The same turns and mirrors carry the whole set onto itself, and each row onto the other rows of its family. Which rows share a family with each named row? Give them in list order.
These 30 rows form 5 families of 6 rows each.
gemo: [-27 -22 -15  18  39  11   8 -12   4]
vun: [  0 -27 -31 -19  12   3  21  -3 -31]
mef: [ -9   2 -38   5  -3  -1  18   0 -25]
leke: [ -6 -32 -30  -9  37  11  27  13 -28]
Tegi: [-14  -5 -28 -14  -1  21  14  -5  -4]
Domi: [-16 -27 -18  -4   7  11   0 -14 -43]
tiz: [ -9   0 -11  14   1   4  15 -30 -10]
tek: [-13  -5 -22  15   1  -5  21 -29 -30]
lese: [-12 -19 -21   9  15  -3  38 -36 -27]
kimu: [ -8  -7 -15  27  46   7  29   3  -7]
suf: [-29 -29 -14   0  41  34  26 -11 -21]
rebe: [ -2 -21   5   1  39  29  27 -16 -22]
Gafug: [ -3 -27  -5  12  52  12  28 -11 -26]
Besoz: [-18  -1   2   9  -1   4  24 -22 -30]
Kiv: [-20   3 -35   4  -1  22  22   7 -26]
rona: [-20   2  -1  22  32  13  31  14 -12]
Lesiz: [-30 -15 -25  11   8   3   2 -23  -6]
lif: [-16 -19  -1   2  36  15  15  23 -28]
Gapi: [-12 -14  -5 -12   0   5   6   1 -37]
gos: [-32 -22 -24  -7   9  27  21 -23 -31]
sim: [-10 -16  17  10  38   9  22  -8 -19]
liv: [  0 -18 -19   4  46  18  25  19 -20]
boven: [ -5 -16 -26 -10   2   6  18 -14 -44]
Vel: [-11 -11 -18  -6  33  30  21   6   6]
suke: [-17  -5 -44  15   8  -7  27   2 -12]
mabiz: [-26  -7 -16  35  39  17  26  -3 -12]
Lubi: [ -5 -30 -10  11  40  -2  32 -26 -18]
riref: [ -3 -19 -18   4  36  17   4  22 -10]
bomis: [-27   5 -18  12  -2   2  17   8 -27]
fopa: [-10  -6 -31  20  32   2  40   6   0]

Which other rows belong to the same family as liv? mef, tek, kimu, Gafug, boven
Which other rows belong to the same family as rebe? Domi, tiz, Kiv, mabiz, riref
Which other rows belong to the same family as gos? gemo, Tegi, suf, Lesiz, Vel
Which other rows belong to the same family as lese? vun, leke, suke, Lubi, fopa

The same turns and mirrors carry the whole set onto itself, and each row onto the other rows of its family. Which rows share a family with each named row? Give them in list order.
These 32 rows form 4 families of 8 rows each.
zude: [ 34  -2  -1  -8  -6 -15   6   3 -16   3  -8  -7  -2   6 -35]
mib: [-15   9  21 -25  22 -22   7 -14  -3  34 -21 -45   6  15  12]
luku: [  5 -12  -3 -21   9  -3  30  -7  -4 -15  -6 -16   6   6 -31]
nuvo: [ 15 -18  -3  -3  11 -20  32  11   0  -8 -10 -23  -2   6 -29]
laf: [  5  -2   2 -11  -1 -10  21  -7   2 -10   1 -17   2  -3 -43]
Soze: [  2   7  10 -10  -6 -28 -10 -23   7  40 -25 -50   6  14  -8]
luzop: [  5 -20   2   2   2 -17  24  11  -9  -5  -5 -28 -13 -12 -25]
Kitaz: [ -6 -17   3 -20   4   2  25  -7 -12 -15  -5 -19  -6  -8 -20]
Zaku: [ 20 -15   2 -11  -3  -3   4   5 -34   0 -14 -12 -14   0 -11]
Zifek: [ -9  13  17 -26  25 -26  11 -16   4  36 -24 -43  16  18   2]
kire: [  7   0  17 -19  27 -20  -6 -12 -11  38 -35 -43  18  25 -10]
Fava: [  7   6  10 -10 -10 -22  26  11 -10  -5  -7 -12  -4  -9 -37]
betek: [  5   2   4 -19   4 -25   0 -24   4  38 -29 -45  14  30  -4]
Kopu: [ -6  -9   6 -13  -5  -6  15  -3  -6 -11   2 -20 -11 -17 -31]
til: [ 24  -6   4  -6 -10 -12  -1   7 -25   5  -6 -14 -15 -10 -28]
keza: [ 29 -13  -3 -15   5  -6  12   2 -28  -2 -15  -8  -2  15 -20]
bip: [  2  -6   8 -20   1 -11  33   8 -24 -13 -18 -10  -4   1 -18]
Fadek: [  9  11  19 -12  15 -25 -15 -13  -1  43 -28 -48  13  16 -21]
gevo: [-16  13  24 -22  11 -25   0 -14   3  38 -17 -48   4   2   4]
Geva: [  7 -24   1  -3  12 -14  30  13 -12 -10 -11 -27  -9  -1 -18]
Mamum: [ -5  20  19 -22   5 -20 -10 -21  -8  45 -32 -25  -4   3 -29]
megid: [ 13   0   3 -15  -1 -19  35   9 -12 -11 -14  -7   4   8 -33]
rinu: [-14  11  22 -27  10 -10  -9 -20 -21  42 -36 -29 -11   1 -11]
vinag: [ -9  -4  13 -14  -3 -21  -9 -21  -5  38 -25 -52  -2   7   7]
zep: [-10   6  17 -34  21  -7   1 -22 -20  39 -41 -22   2  17 -12]
tizig: [  1  19  14 -32  17 -16  -1 -23  -6  42 -36 -21   8  21 -28]
tugis: [ -5  -3  21 -18  22 -14 -12 -12 -16  38 -33 -48   4  11   4]
Zut: [ -8  21  21 -21  17 -31   4 -15  10  38 -19 -47  10  10  -7]
rop: [ -2   6  22  -9  14 -21 -20 -11  -9  44 -26 -51   3   2  -9]
Lod: [ 12 -11   0   4   2 -23  26  12   0  -4  -3 -26  -8  -6 -35]
Remod: [ -2  -4  13 -13 -10 -15  25  10 -22  -7 -11 -13 -11 -15 -20]
Gurad: [ -5  -9   8 -21   6 -16   1 -24  -5  35 -33 -47   6  23  11]

Which other rows belong to the same family as Geva? mib, nuvo, luzop, Zifek, gevo, Zut, Lod
Which other rows belong to the same family as rinu? zude, Zaku, til, keza, Mamum, zep, tizig
Which other rows belong to the same family as rop? kire, Fava, bip, Fadek, megid, tugis, Remod

The same turns and mirrors carry the whole set onto itself, and each row onto the other rows of its family. Which rows share a family with each named row? Give them in list order.
These 32 rows form 4 families of 8 rows each.
poz: [-15   6  -2  21  52 -21  24   7 -48]
tega: [ 22 -32  28  11  39 -23  24   5 -35]
tave: [  2  -7  14  15  38 -16   2  43 -61]
vak: [ 23 -10  15   8   5   1   5  24 -28]
satup: [ -3 -18  25  28  40 -12   7  40 -53]
seka: [  4 -20  36  16  36 -34  31  13 -43]
zomug: [ 21   2  13   5  54  -9   9  23 -24]
kupir: [ -5  -6  25  22   3  -5  17  10 -60]
lopi: [ -9   7 -16  18  20  -2   4  20 -45]
bot: [ -9 -15  11  19   6 -17  34   3 -52]
Gome: [  6  -3  16  14  19 -10  18 -17 -21]
Lada: [-23  -2   6   8  44 -16  18   0 -54]
Muba: [ 14 -17  15  16   5   2   5  17 -22]
zogak: [ 31  -7  25  20  15 -14   5  25 -27]
ref: [ -5  -3   4  15  55 -19  30  12 -60]
Lili: [  5   0   1  -4  34  -4  25  -8 -24]
vuvut: [-13  -9   7  24  53 -20  24   4 -54]
pon: [  5 -22  19  36  26 -13  10  37 -55]
Zos: [ 19 -26  39  13  39 -17  28   7 -38]
piga: [ -8   7  -8   9  19   0  -4  30 -39]
bibaf: [ -2 -18  12  17   5 -10  25  -4 -58]
Rigif: [-14 -16  12  27   7 -14  18   3 -58]
simiv: [ 13  -4   6   7  57 -24   4  14 -24]
nobos: [ 17  -7   8  13  54   1   0  28 -27]
vula: [ 11   2  -2   2  20 -11  19 -14 -29]
soni: [ 12  -2   9  15  55 -10   6  33 -22]
Med: [-11   9  -8  20  23   9  11  24 -45]
sizo: [ 23 -20  26  10   7  -2   3  19 -33]
dav: [  4   9  -5  15  23   4  -9  10 -40]
pif: [ -5 -24  20  24  28 -12   4  40 -56]
kod: [ 17 -21  32  21  42 -23  30  -3 -45]
Nat: [ 13   6   2   8  34  -8  25 -13 -25]

Which other rows belong to the same family as Med? tega, bot, Muba, ref, Lili, pon, nobos
Which other rows belong to the same family as vak? lopi, vuvut, Zos, bibaf, soni, pif, Nat
Which other rows belong to the same family as zomug? poz, satup, piga, Rigif, vula, sizo, kod
Which other rows belong to the same family as seka? tave, kupir, Gome, Lada, zogak, simiv, dav

